128 stands for zero in the data rows.
Here are some numbered points:
134 110 157 127 75 133 101 117 144 168 146 93 126 117 120 197 150 128 190 79 145 94 215 118 143 144 0
145 152 102 98 182 146 95 99 139 129 125 112 99 118 141 168 119 145 106 96 187 96 106 128 131 46 1
148 203 54 174 156 137 128 143 46 57 149 139 122 122 170 68 112 139 113 181 112 143 30 137 132 0 2
137 95 115 136 100 136 182 105 238 12 94 86 83 117 114 176 120 197 115 106 77 126 255 99 136 134 3
124 96 162 130 153 138 104 121 202 146 142 111 158 140 107 214 145 138 187 70 226 85 195 160 114 108 4
174 202 41 139 127 135 163 116 64 121 123 136 126 127 151 57 127 137 51 184 114 151 82 169 137 213 5
171 126 98 125 38 151 109 117 150 151 135 126 88 110 147 147 148 140 152 122 155 68 137 135 131 96 6
93 108 159 94 120 104 117 105 225 80 120 155 165 122 128 153 138 152 148 123 126 162 202 186 134 164 7
153 165 119 130 112 188 151 130 155 154 165 171 131 144 207 151 148 91 135 102 138 76 160 202 130 2 8
133 127 164 107 151 114 171 156 118 121 122 150 119 120 128 85 117 126 127 160 99 51 179 106 121 186 9
105 105 154 97 149 120 155 131 140 106 83 151 163 102 87 138 123 123 105 207 120 205 54 123 121 194 10
141 214 108 53 81 175 133 166 86 162 153 131 140 91 167 161 169 151 171 86 180 171 39 200 135 190 11
101 58 180 127 116 111 104 137 132 151 148 91 131 139 116 207 117 151 134 80 220 121 164 157 132 135 12
138 125 83 125 60 124 179 92 235 53 95 68 100 102 118 168 137 200 106 97 109 174 111 85 146 155 13
170 73 152 117 216 134 156 128 68 137 148 141 141 147 102 152 126 87 117 83 91 122 109 87 98 135 14
122 132 148 138 168 124 93 145 71 184 143 161 161 146 139 93 125 84 151 141 135 155 122 158 125 175 15
173 133 113 158 77 132 123 115 144 141 151 107 95 131 164 87 138 138 136 87 160 58 97 142 116 79 16
128 104 80 142 73 130 188 104 223 84 98 77 78 99 121 155 134 192 111 64 100 153 118 60 142 122 17
138 142 149 124 166 138 67 136 38 201 174 166 167 150 160 74 130 60 156 147 149 129 54 182 128 113 18
130 110 111 127 176 96 123 111 168 100 117 131 140 128 105 99 119 152 149 137 154 134 126 115 135 182 19
131 143 154 112 115 133 116 155 72 186 149 176 137 145 137 82 127 75 153 140 149 83 112 164 121 120 20
176 97 88 173 82 187 107 86 146 142 160 99 132 129 183 145 151 132 152 86 154 13 235 128 131 21 21
184 151 126 45 26 143 122 137 133 136 135 109 75 141 130 122 142 128 105 110 201 96 176 196 107 118 22
98 112 138 137 178 108 177 145 77 68 128 153 142 130 95 95 127 117 135 183 87 108 175 95 123 116 23
114 113 121 127 234 81 132 118 152 98 112 150 156 129 90 68 105 167 156 156 131 179 114 92 134 255 24
161 153 142 133 118 143 139 119 132 93 153 113 116 135 163 114 135 139 127 92 143 145 102 127 128 101 25
187 170 106 157 128 145 181 141 51 85 140 136 101 138 166 67 130 106 135 179 40 128 38 145 126 139 26
70 102 143 161 231 122 178 144 137 64 107 145 145 117 105 106 130 103 133 100 69 169 102 96 147 66 27
131 145 142 120 122 137 80 149 31 218 160 167 166 142 150 85 127 55 160 145 176 115 67 179 119 119 28
104 33 164 111 153 119 136 92 172 179 137 142 131 133 116 235 129 119 152 67 185 141 234 121 148 161 29
118 148 171 135 164 138 78 142 71 202 144 159 142 135 136 105 129 89 145 128 171 92 133 155 124 64 30
149 110 141 82 58 108 135 134 130 142 131 157 87 125 119 132 132 96 155 94 113 7 73 120 121 131 31
129 126 148 79 64 108 187 150 166 128 119 145 75 117 107 103 123 127 146 82 103 76 162 86 132 162 32
90 138 110 106 135 100 129 122 86 106 99 113 155 97 111 105 112 151 110 255 97 217 90 169 132 255 33
141 114 173 63 108 134 136 104 169 101 157 122 146 139 122 177 132 142 168 92 186 85 219 172 129 149 34
161 119 103 144 44 155 115 81 126 142 150 119 101 138 173 172 137 104 159 87 166 5 250 153 145 41 35
161 184 119 99 109 159 135 190 122 91 161 133 151 89 161 157 154 142 172 84 185 96 214 181 131 137 36
121 62 174 124 132 112 136 116 169 100 131 123 143 136 111 187 129 125 156 79 156 177 200 104 128 126 37
106 88 118 76 227 111 105 136 105 74 118 189 170 144 94 128 119 154 125 167 92 231 132 136 124 216 38
133 148 154 140 133 136 67 152 19 224 156 168 155 146 147 97 127 71 156 150 151 95 110 186 119 94 39
98 101 155 125 114 134 94 125 105 196 132 137 136 122 106 151 135 121 164 91 249 127 95 103 129 62 40
129 144 172 87 181 110 121 145 165 105 130 183 140 129 105 95 129 104 151 99 86 60 157 101 119 142 41
105 110 120 137 176 97 153 128 191 76 115 116 159 130 128 121 125 150 116 190 100 207 165 100 145 181 42
95 114 153 126 193 86 154 117 153 84 114 188 115 116 128 112 106 145 121 155 103 128 93 101 122 168 43
167 154 136 114 74 152 128 123 141 128 145 96 122 117 145 153 148 142 168 70 205 102 145 162 124 157 44
95 143 109 131 117 101 141 116 119 146 84 110 118 112 108 112 102 136 110 255 119 156 58 125 127 251 45
113 211 124 138 203 117 110 164 114 80 119 199 131 159 122 34 134 126 90 155 151 181 175 102 138 77 46
113 142 146 145 142 138 89 152 55 190 141 162 145 142 147 93 118 90 147 162 138 125 106 157 124 129 47
125 140 135 114 138 178 127 182 96 122 150 110 150 113 152 158 147 137 161 74 136 117 208 165 129 153 48
112 114 109 142 232 98 118 138 153 78 71 137 126 108 102 122 109 158 113 184 123 128 152 81 133 164 49
131 143 162 124 139 139 71 155 31 217 143 164 149 140 137 77 122 57 146 143 173 105 85 186 121 56 50
134 101 98 135 99 130 180 100 255 21 98 78 97 121 127 165 130 204 104 107 93 131 241 95 137 138 51
107 100 185 95 59 138 91 99 85 110 136 127 142 150 89 149 148 156 175 81 182 115 255 130 136 196 52
176 88 151 126 212 117 166 116 70 164 137 133 119 152 85 159 117 95 93 95 113 149 140 97 109 154 53
93 163 106 111 207 109 101 154 112 141 118 137 159 100 112 65 121 152 136 198 132 147 0 81 132 182 54
127 67 144 105 103 102 133 104 226 132 123 104 131 121 111 174 127 148 126 75 184 134 227 93 138 164 55
116 93 202 117 105 125 81 176 234 118 140 122 147 159 119 221 123 145 123 62 185 118 223 142 133 108 56
90 121 125 144 191 125 132 134 78 118 130 151 147 105 139 54 118 130 140 188 127 133 153 114 139 107 57
132 104 136 94 126 118 159 124 52 153 139 147 101 121 140 110 136 128 124 138 92 18 153 117 119 186 58
187 166 105 141 23 155 132 138 97 187 164 96 96 118 170 85 151 132 178 60 168 58 103 141 123 117 59
185 136 92 123 58 170 93 126 75 198 152 126 106 121 180 111 144 106 129 63 204 145 0 160 143 87 60
121 114 167 125 161 143 79 162 79 184 154 158 153 144 145 102 133 82 154 128 168 97 119 171 122 90 61
156 69 145 152 218 131 127 153 79 193 163 149 158 166 127 170 129 88 94 109 83 146 147 66 121 160 62
79 148 96 167 181 132 132 150 122 106 104 159 108 138 129 82 113 148 122 164 107 146 145 82 129 100 63
180 132 112 160 109 148 123 87 69 150 172 118 100 134 175 161 153 141 132 62 132 104 237 185 133 24 64
96 132 89 159 149 113 128 155 154 107 125 146 154 136 146 64 119 127 120 154 47 215 148 130 130 120 65
156 135 100 121 54 135 158 95 206 75 110 86 103 119 125 167 143 191 115 93 127 148 115 107 139 144 66
149 163 99 151 189 156 113 133 164 82 133 120 146 143 163 108 129 86 129 157 104 121 144 113 117 121 67
163 70 121 140 66 146 94 132 93 141 173 92 101 136 188 121 130 141 111 65 205 116 255 138 123 16 68
136 232 73 141 71 134 162 131 41 139 120 165 56 116 165 21 117 97 141 92 104 146 21 106 141 70 69
82 157 125 114 12 100 170 138 99 72 89 148 121 112 75 123 100 146 98 207 36 150 4 156 124 163 70
183 146 115 95 67 182 136 136 142 121 152 134 152 133 153 125 155 160 152 107 172 146 225 163 109 146 71
81 180 119 95 122 85 127 150 148 109 126 113 151 102 127 89 127 126 142 223 104 156 179 120 114 191 72
79 112 128 93 163 139 160 154 117 111 107 132 159 126 105 86 154 97 137 191 71 163 159 114 123 192 73
170 193 107 85 61 155 122 127 131 206 173 86 96 124 179 151 147 140 126 47 209 93 155 139 127 111 74
92 85 180 121 194 115 116 123 150 163 125 168 129 121 106 225 130 123 193 59 174 97 255 132 131 176 75
130 105 125 116 85 131 173 97 226 93 106 86 100 105 118 168 134 192 123 77 141 105 133 101 144 132 76
106 96 152 88 177 100 183 125 23 150 130 165 107 117 133 109 137 113 119 154 57 13 168 109 115 227 77
155 192 85 172 178 163 178 130 102 92 127 147 120 130 163 112 121 101 100 231 41 111 111 95 128 82 78
New points follow, each followed by the numbers of its two nearest points above by angle, nearest first.
69 92 141 149 109 146 156 141 80 88 115 139 128 134 83 110 96 141 106 134 69 181 89 91 132 150 70 10
144 106 94 146 74 139 164 106 186 104 117 91 85 112 134 138 139 171 126 64 130 135 117 86 135 93 17 76
80 72 138 150 203 74 94 155 114 69 129 142 156 140 106 173 129 116 109 176 88 178 99 115 130 66 27 38
86 108 125 123 186 128 130 141 175 120 99 155 145 126 101 141 109 134 141 191 76 207 57 123 148 178 10 38
121 97 183 39 110 126 135 102 187 102 149 127 161 141 97 203 129 138 189 107 185 66 255 182 131 179 34 4
69 182 91 135 177 97 131 136 163 76 121 150 159 100 144 109 134 138 121 178 118 183 157 79 154 146 42 72
139 92 150 158 191 116 126 150 95 168 141 153 149 155 126 152 127 101 100 144 81 137 152 74 124 187 62 53
79 120 108 141 134 120 194 107 117 158 90 132 95 133 104 121 109 112 120 215 100 143 23 137 120 197 45 10
77 110 143 138 218 87 167 113 192 58 105 174 133 117 126 112 92 152 116 169 102 164 115 107 121 177 43 42
161 96 124 123 193 131 121 126 72 137 149 123 122 139 125 145 124 87 111 98 103 159 16 99 123 98 14 53
157 112 116 144 101 146 111 124 174 65 127 139 162 131 150 87 107 111 105 146 58 92 181 123 125 98 67 3
104 84 188 90 128 97 117 129 159 140 133 134 146 127 102 135 121 124 158 110 165 187 180 127 126 147 37 29
126 204 96 122 179 108 101 150 142 120 109 159 147 141 111 85 138 117 112 158 177 213 117 114 150 109 46 54
119 55 189 109 157 138 130 198 154 120 133 173 117 152 86 104 120 116 139 113 113 0 218 104 111 68 41 9
123 82 124 82 224 113 118 131 103 96 130 178 161 145 98 143 122 143 126 142 94 218 116 121 120 201 38 24
147 100 180 93 84 94 113 141 112 128 155 165 131 130 120 150 128 125 124 127 114 62 128 136 110 65 31 35
133 227 109 125 153 111 55 168 126 122 116 162 133 159 121 66 139 126 72 140 169 155 150 81 141 105 46 63
103 94 137 129 107 135 124 109 164 137 116 115 123 114 104 169 141 162 147 72 230 148 132 79 136 89 40 12
96 77 231 109 201 124 106 126 141 161 136 133 135 124 111 161 129 153 150 64 163 71 245 107 118 175 75 29
142 105 148 102 27 95 138 204 105 153 126 171 82 125 99 190 143 106 150 95 113 29 86 100 113 133 31 32
116 170 130 113 164 115 79 156 161 92 108 159 135 145 123 113 127 153 96 120 164 133 191 120 140 134 46 49
121 130 123 152 238 107 122 167 195 124 106 144 145 133 103 119 119 146 134 200 104 113 231 103 128 128 49 42
120 147 149 107 123 103 171 131 186 116 125 166 143 122 105 126 126 131 126 145 90 38 111 110 119 220 9 41
173 164 114 143 99 146 100 88 138 155 145 88 106 122 186 125 151 165 99 55 237 61 95 152 115 17 16 1
168 213 120 94 62 140 114 81 73 154 187 119 119 119 177 118 160 147 152 124 209 96 165 151 129 78 74 59
75 109 105 170 139 101 125 159 182 110 117 162 170 142 127 72 107 120 120 131 35 231 184 137 137 125 65 42
144 177 70 130 76 135 127 128 73 105 143 155 138 127 167 84 114 127 114 158 86 174 151 113 131 190 5 26
108 137 109 186 147 127 134 158 69 116 111 92 102 132 136 104 129 146 86 212 88 112 114 146 137 113 78 2
183 161 143 110 5 147 91 90 158 150 166 94 93 133 162 139 121 145 168 115 202 93 136 147 125 36 6 16
92 151 131 186 205 79 118 136 115 52 96 113 165 130 90 155 112 129 106 178 82 118 189 123 131 189 49 42
114 183 130 117 180 110 88 163 93 133 123 166 150 146 115 61 133 119 91 167 152 134 100 131 130 116 46 54
125 145 193 68 124 113 175 173 140 156 130 160 128 119 102 121 149 101 115 163 75 0 0 105 124 119 31 58
159 71 132 130 177 121 162 120 129 106 129 123 125 143 109 170 129 115 94 99 87 180 178 89 122 146 53 62
119 106 184 98 93 153 102 129 215 168 145 98 118 137 131 213 129 179 150 85 213 126 218 97 119 255 55 29
147 134 123 115 109 194 104 188 90 124 165 107 147 105 159 172 157 149 169 40 154 94 185 182 131 124 48 36
83 131 156 106 141 95 143 125 151 151 101 148 144 122 92 117 132 172 114 187 82 229 37 136 122 206 10 33
128 134 84 136 120 117 165 78 213 61 107 96 125 109 131 142 133 200 110 143 97 197 106 113 137 169 13 66
172 105 120 166 31 143 97 149 133 214 153 118 117 121 162 124 158 140 178 31 206 98 126 180 133 92 59 74
170 162 122 100 31 151 123 91 180 81 155 113 124 125 183 141 147 109 129 52 137 16 240 179 128 51 35 21
95 91 150 128 158 140 127 153 119 128 103 146 123 109 111 135 102 128 108 137 145 193 104 67 137 147 10 38
98 117 140 141 225 100 124 151 151 106 108 135 147 125 106 117 108 144 135 175 53 132 181 106 135 158 49 42
160 66 147 108 206 122 115 113 99 175 159 123 129 148 113 179 126 73 113 82 115 173 0 76 117 80 14 53
119 99 185 84 123 108 93 135 129 170 152 137 158 132 119 126 125 108 160 102 186 157 160 158 120 137 12 29
89 125 197 133 34 110 159 118 168 172 106 124 104 120 87 164 122 100 110 20 201 154 163 85 131 120 55 56
122 80 167 104 203 123 121 98 209 166 128 125 150 145 125 191 149 130 120 87 148 177 129 137 115 155 29 37
178 131 88 170 67 169 135 108 114 119 166 106 128 135 164 123 148 119 157 85 185 31 68 171 130 58 16 59
193 169 101 132 0 155 103 144 148 167 159 86 118 119 174 131 137 127 123 66 163 41 48 145 132 133 59 16
169 179 85 130 122 154 155 119 77 119 139 105 155 130 147 112 135 101 88 203 106 183 101 175 121 132 5 26
185 157 91 117 72 172 120 118 116 191 150 95 93 120 171 153 164 150 124 79 221 105 47 142 112 57 60 74
118 141 137 170 204 91 136 124 116 73 108 120 160 139 95 164 115 124 97 162 79 129 170 118 123 185 49 42
145 207 81 192 178 156 131 159 81 77 105 131 109 118 148 76 135 107 153 128 89 240 0 110 139 48 2 69
93 93 150 128 240 119 119 146 162 86 100 147 168 131 101 91 119 122 121 176 65 167 29 128 126 79 27 43
113 110 175 99 83 139 82 113 68 135 142 138 144 150 104 137 141 127 169 104 172 109 255 148 130 162 52 0
162 164 130 105 57 148 115 106 135 115 156 128 137 130 171 123 140 97 137 90 142 38 205 183 125 73 35 21
139 164 172 61 162 112 115 160 169 131 140 184 140 122 108 99 140 110 164 55 95 0 131 96 113 173 41 31
135 119 104 125 66 145 120 93 130 134 146 123 119 131 161 150 138 111 145 117 156 75 200 133 141 71 35 21
161 171 62 166 127 106 128 180 70 72 135 123 128 107 158 61 131 108 106 156 73 65 0 124 116 37 2 26
121 150 149 142 175 151 87 118 169 139 131 124 148 125 143 148 127 110 160 56 162 98 191 103 137 166 75 4
109 137 107 131 102 110 156 110 148 112 85 100 108 110 107 128 110 155 111 226 114 145 86 121 131 214 45 33
95 107 134 156 187 133 157 131 117 79 123 132 129 120 127 120 138 123 133 84 92 126 130 107 145 62 27 23
76 78 132 131 158 119 162 127 179 89 117 163 144 118 150 116 103 111 92 174 110 255 41 88 128 128 10 42
84 142 163 120 199 145 148 168 86 146 123 133 148 139 134 111 119 91 143 149 112 140 237 137 125 181 73 9
69 94 113 136 186 116 132 114 92 92 109 169 161 146 73 142 111 91 126 170 103 137 140 122 133 123 23 38
87 143 86 153 176 101 169 143 68 134 109 128 129 113 118 81 131 72 127 165 97 108 0 78 113 176 54 26
130 190 120 68 137 147 130 146 100 157 139 128 140 96 153 146 162 141 163 105 154 193 49 182 137 200 11 60
106 75 179 117 127 137 105 141 89 170 117 96 123 127 73 222 134 142 134 82 210 102 189 93 138 110 12 29
119 100 163 117 166 129 114 116 143 155 134 155 120 125 125 195 132 132 169 47 173 86 255 140 128 149 75 29
201 154 125 112 79 154 117 55 156 161 138 133 111 109 167 112 135 131 171 61 175 90 160 159 128 226 44 74
131 197 119 139 174 123 91 173 120 106 118 159 119 144 143 96 122 145 80 99 168 120 152 123 137 77 46 1
99 126 164 161 103 83 108 128 152 123 100 143 130 127 117 127 130 143 121 181 100 125 178 105 127 228 72 45
90 107 142 140 208 82 148 145 161 80 118 131 179 139 122 110 121 124 120 229 96 218 176 111 146 207 42 73
97 78 114 125 200 122 129 122 132 115 100 162 139 139 84 134 126 143 136 147 127 180 141 108 129 153 38 24
95 70 115 165 184 113 94 135 117 92 113 146 165 133 110 97 98 143 125 181 39 192 127 103 125 114 65 38
137 129 73 145 125 143 166 105 206 73 123 88 103 114 147 126 136 188 106 98 83 133 118 84 133 76 17 13
93 171 130 169 185 108 134 101 90 81 123 147 149 133 112 92 100 147 84 219 55 221 158 141 142 113 65 63
81 109 120 131 143 89 130 151 213 112 94 153 142 126 122 117 112 136 83 186 72 211 39 144 140 155 10 42
99 104 140 98 68 113 72 140 188 153 125 123 138 137 112 164 129 144 124 88 162 132 155 140 128 89 56 12
104 92 210 117 190 130 97 133 107 172 146 144 140 133 119 143 127 126 151 85 167 71 219 127 120 147 75 29
100 103 141 122 136 97 112 112 167 136 125 110 171 105 126 177 126 128 155 173 106 219 186 121 123 255 42 33
102 174 95 114 199 95 138 157 118 117 99 154 136 107 102 109 122 105 130 162 59 219 9 95 129 161 54 10
111 205 135 134 183 122 78 182 144 73 102 168 140 158 113 76 129 114 76 184 167 149 205 101 141 98 46 63
83 167 134 153 223 108 140 116 180 124 114 113 175 114 127 94 105 149 75 163 77 172 205 102 148 154 42 49
119 111 164 102 112 119 133 125 98 134 95 153 163 113 94 139 126 96 112 201 135 175 55 136 119 184 10 33
106 83 128 155 168 104 147 120 92 122 122 136 122 118 109 160 102 120 127 153 112 180 77 72 126 180 10 43
79 80 138 152 188 110 154 118 89 93 111 137 140 121 108 72 134 118 144 175 55 163 112 97 123 195 73 24
132 90 151 104 73 101 125 180 130 149 135 164 105 125 113 197 139 119 152 88 149 57 118 111 121 130 31 0
103 135 149 136 110 107 143 110 92 132 117 140 83 134 115 91 112 147 140 138 132 171 122 112 125 137 69 45
146 216 62 153 121 132 116 131 145 181 128 158 101 114 216 99 157 129 103 129 59 147 0 127 120 90 69 2
76 129 135 160 205 112 123 119 150 98 104 115 122 147 112 146 118 143 122 179 50 168 215 128 116 190 42 49
97 111 164 87 101 97 98 97 255 92 124 144 165 112 130 172 144 158 157 97 164 131 198 186 144 138 7 56
105 186 131 114 192 119 93 164 116 95 91 178 127 147 119 91 118 129 79 140 141 155 144 132 138 114 46 63
73 97 131 157 188 135 148 105 117 136 95 99 132 118 89 129 111 160 139 189 79 148 134 104 147 145 49 42
157 85 112 137 74 137 119 117 138 110 153 91 104 129 171 133 134 167 107 83 173 133 255 131 126 57 68 64
102 147 106 117 166 100 141 138 117 110 109 144 141 122 141 72 128 121 109 189 79 250 110 129 127 223 33 38
108 90 160 116 209 115 124 117 134 133 123 140 154 130 92 110 124 93 122 130 64 166 104 77 124 92 27 14
168 112 147 115 107 138 102 134 164 165 151 142 128 148 156 169 150 94 141 108 140 63 152 187 128 50 8 35
198 124 104 102 65 191 141 117 170 131 150 123 150 139 162 114 151 160 144 109 178 150 241 150 103 127 71 22
109 90 151 154 107 106 145 115 111 124 119 135 119 119 105 128 116 103 141 167 118 55 111 155 126 115 31 58
74 95 102 126 187 113 193 115 179 128 97 107 142 108 107 124 114 124 122 161 132 145 244 105 129 192 42 49
176 80 90 131 36 162 97 139 141 167 173 98 134 138 177 137 135 119 137 49 166 115 161 168 147 6 68 21
134 137 180 79 139 112 170 162 116 165 136 153 128 127 98 134 141 101 107 148 76 43 25 101 119 123 31 58
109 173 116 184 151 139 132 149 81 99 115 136 117 125 129 112 110 84 96 173 51 79 137 123 132 0 78 2
171 157 94 176 154 154 132 123 74 118 135 151 114 119 179 47 103 147 98 175 55 63 218 149 107 176 9 58
129 129 124 117 100 76 167 148 145 106 120 112 103 122 91 138 143 124 96 112 136 44 93 92 127 94 31 32
99 102 133 131 87 105 109 134 135 174 141 96 149 137 96 151 127 142 137 138 195 153 162 162 124 148 12 52
118 189 110 119 214 126 86 185 113 108 103 163 123 156 102 45 120 112 87 138 161 97 155 78 137 112 46 63
93 89 205 117 187 116 114 133 159 137 125 140 135 131 102 134 124 144 151 108 143 93 255 122 120 154 75 29
106 129 136 138 198 108 167 123 120 119 105 152 137 130 97 138 143 121 107 178 110 167 33 115 118 144 10 54
159 196 21 183 93 123 133 111 57 161 129 152 99 140 163 59 138 117 145 124 71 123 70 121 117 133 69 26
88 160 158 114 185 137 155 160 92 147 126 131 162 135 142 109 126 95 141 159 113 163 201 142 125 203 73 15
183 116 146 127 48 169 114 114 105 148 148 130 122 140 152 130 124 107 138 91 184 127 138 165 133 53 68 60
148 158 106 180 180 138 105 118 91 78 128 132 84 129 157 35 124 154 93 160 50 101 20 119 113 0 2 78
173 190 55 178 38 128 185 134 52 111 111 97 86 119 152 80 131 120 86 146 62 132 163 156 130 178 5 26
95 102 112 138 189 110 141 114 193 119 106 151 162 130 108 130 109 129 93 244 62 183 181 137 118 146 42 65
154 123 119 133 55 125 129 122 91 139 154 113 126 122 160 136 143 125 126 100 164 125 209 140 126 111 68 64
128 111 124 125 139 171 112 171 79 112 144 107 132 105 140 153 144 134 172 81 140 107 179 157 130 111 48 36
79 131 113 101 164 85 136 133 138 109 107 136 156 121 133 85 140 119 109 204 97 255 90 129 130 252 33 10
170 136 99 154 100 139 142 87 123 123 152 105 103 124 166 160 151 158 124 76 125 125 193 162 137 65 64 21
126 154 166 75 152 108 126 145 175 129 128 171 151 114 106 99 132 118 150 110 88 55 145 104 117 158 41 9
169 98 156 108 196 94 151 131 99 196 141 136 142 137 87 160 135 102 68 107 100 158 94 122 117 121 53 14
159 170 101 102 70 149 139 119 157 163 151 85 89 119 160 155 142 153 117 58 175 99 154 120 131 102 74 44
121 53 184 132 131 106 130 118 169 87 131 128 143 138 108 196 124 120 157 79 157 158 252 107 130 117 37 29
171 129 122 110 157 132 143 131 114 159 153 117 127 144 127 158 140 125 103 92 122 169 15 116 107 100 60 14
88 91 131 152 166 140 123 172 99 124 91 168 119 101 109 125 89 159 89 149 118 199 104 51 135 135 63 49
118 148 77 129 129 125 112 71 118 127 127 107 142 111 134 108 117 129 142 160 127 202 0 135 143 133 54 45
106 94 125 110 55 102 157 90 193 133 128 82 105 110 123 184 142 167 136 59 191 83 143 126 139 160 76 55
168 223 63 135 71 168 158 123 79 102 137 92 159 122 165 86 138 105 83 244 110 185 88 202 124 142 5 26
172 161 108 114 87 164 108 124 91 195 151 114 113 126 163 136 155 128 132 103 209 104 45 158 114 78 60 59
130 154 147 148 141 140 90 153 40 186 135 154 134 134 139 86 118 59 129 150 132 90 89 169 125 30 50 39
186 173 91 129 0 151 104 155 144 193 160 82 119 114 173 137 136 110 123 53 164 19 0 141 131 134 59 16
99 48 191 123 130 112 107 133 142 137 144 91 121 136 124 218 110 154 129 60 219 124 131 149 137 126 12 4
105 150 125 106 201 101 111 146 125 140 127 147 150 110 117 93 126 142 143 169 119 114 0 83 122 159 54 43
152 210 77 135 77 148 147 122 54 149 135 141 73 117 169 52 126 102 137 84 129 137 43 111 137 39 69 60
147 134 143 105 141 164 115 158 26 107 159 151 143 122 135 154 140 126 160 93 132 152 188 149 130 168 48 36
169 170 100 121 53 151 158 101 144 168 130 122 129 124 148 134 136 113 107 114 169 114 67 142 131 116 60 59
89 104 158 119 212 109 110 99 164 119 122 142 177 127 102 95 122 97 134 152 58 199 87 69 133 115 27 65
132 129 73 128 91 127 175 97 255 43 101 70 103 107 129 161 127 198 107 103 101 157 112 95 141 135 13 17
121 98 169 123 112 128 106 153 246 95 133 109 134 147 124 202 125 162 122 69 157 125 213 121 134 107 56 55
109 40 156 69 86 159 112 146 139 168 155 134 121 140 123 133 121 136 180 47 187 134 152 165 149 166 12 29
137 175 174 91 76 70 185 139 118 129 143 142 117 141 96 161 138 119 123 139 72 0 159 118 110 82 31 32
105 73 142 146 200 89 115 148 100 94 128 138 149 141 98 167 126 110 107 148 90 161 110 109 120 82 27 14
79 162 106 109 150 116 128 100 139 121 111 130 179 113 108 69 120 135 139 189 102 213 38 102 134 158 54 10
101 125 127 116 89 95 128 117 70 134 90 183 107 117 111 93 103 105 100 182 94 175 0 156 132 182 70 45
200 171 134 89 105 147 91 116 105 123 174 116 140 134 151 168 161 127 145 107 169 53 22 170 127 86 60 16
172 117 120 150 128 140 128 98 65 173 164 115 103 134 155 161 150 127 122 61 126 124 175 153 129 49 64 68
118 109 179 98 177 89 146 160 74 105 137 208 96 131 109 147 132 85 146 127 128 35 146 86 129 202 77 9
153 50 153 133 237 132 149 121 77 157 144 126 119 147 101 164 135 78 100 41 122 147 21 75 114 68 14 53
160 218 71 170 146 153 190 93 55 99 119 143 101 118 136 59 133 161 108 145 51 130 45 165 134 133 26 5
74 112 125 122 191 114 155 118 79 42 114 157 155 128 106 91 101 128 86 235 34 133 247 141 119 101 23 57
165 123 85 168 76 142 111 115 166 134 146 96 98 124 163 111 154 177 141 47 165 123 120 127 134 39 16 21
133 97 84 135 67 128 193 100 215 82 96 76 76 98 115 152 133 196 111 69 98 156 112 63 140 133 17 13
148 122 184 103 137 109 135 145 130 145 136 147 108 144 107 147 143 122 131 86 114 70 165 100 118 101 41 32
129 158 86 182 161 141 162 152 100 109 112 139 103 141 140 82 114 118 89 166 58 74 98 119 132 104 78 26
103 105 146 90 93 128 80 129 143 152 153 96 153 130 132 227 148 156 150 80 245 193 122 86 131 175 12 40
126 49 165 89 100 94 115 107 225 173 136 115 149 127 108 180 125 127 132 69 216 144 245 93 137 188 55 29
158 161 97 142 102 131 160 151 81 156 135 154 94 141 139 113 117 136 83 192 87 126 70 140 122 114 26 5
110 165 140 115 169 107 104 144 138 112 118 155 163 140 103 91 136 142 85 161 154 157 176 116 131 131 46 49
134 140 124 102 198 127 135 118 114 121 120 137 136 109 125 104 114 153 116 133 114 168 6 126 134 215 54 10
115 115 163 76 55 58 139 146 96 160 146 143 91 117 123 141 127 77 175 83 106 65 132 80 120 109 31 32
172 174 96 97 106 172 100 100 127 147 143 113 91 115 160 179 129 149 115 69 229 60 75 145 127 42 1 74
89 92 175 132 116 120 57 139 137 155 133 90 108 164 96 177 148 144 141 103 202 156 105 86 126 158 12 40
152 168 102 146 114 115 124 121 111 110 131 105 94 135 147 126 119 126 130 117 136 69 112 158 114 101 16 59
136 192 91 151 135 140 102 142 111 191 133 158 111 124 191 93 144 106 117 132 89 126 37 137 120 70 69 2
74 149 143 117 179 109 138 133 102 142 90 141 140 121 106 134 110 83 112 154 88 156 63 148 128 176 10 33
174 141 84 167 44 172 142 95 111 111 164 100 134 133 151 122 153 122 161 94 191 3 48 178 126 82 16 59
181 101 120 166 50 148 103 140 126 191 152 122 115 125 162 126 155 138 166 36 199 82 159 164 133 109 59 44
113 204 131 129 185 122 78 183 139 73 99 173 135 157 115 77 126 125 73 172 167 148 199 106 141 95 46 63
84 98 122 137 179 120 133 137 149 111 103 148 137 120 104 145 103 131 139 185 86 202 66 106 144 182 10 38
74 80 100 158 213 103 137 138 111 122 94 111 124 107 114 139 103 132 103 175 102 194 133 106 122 120 49 42
128 109 66 155 73 130 176 114 250 74 107 77 82 104 123 160 138 197 99 66 119 145 129 69 141 109 17 13
161 160 119 134 94 185 152 134 145 162 158 151 121 139 186 151 144 96 126 100 145 73 182 193 129 0 8 64
116 121 158 135 147 121 159 178 124 151 102 179 109 113 113 101 132 130 135 118 152 74 98 48 126 150 9 32
159 140 141 92 31 143 125 90 185 98 154 119 129 128 161 154 141 118 151 69 145 28 226 174 129 77 35 21
156 199 62 111 110 158 128 150 29 86 147 116 116 124 143 46 125 106 104 217 146 114 0 121 134 42 2 69
82 149 102 169 192 106 152 128 75 148 107 152 131 125 122 116 121 81 107 184 43 85 40 103 119 130 78 26
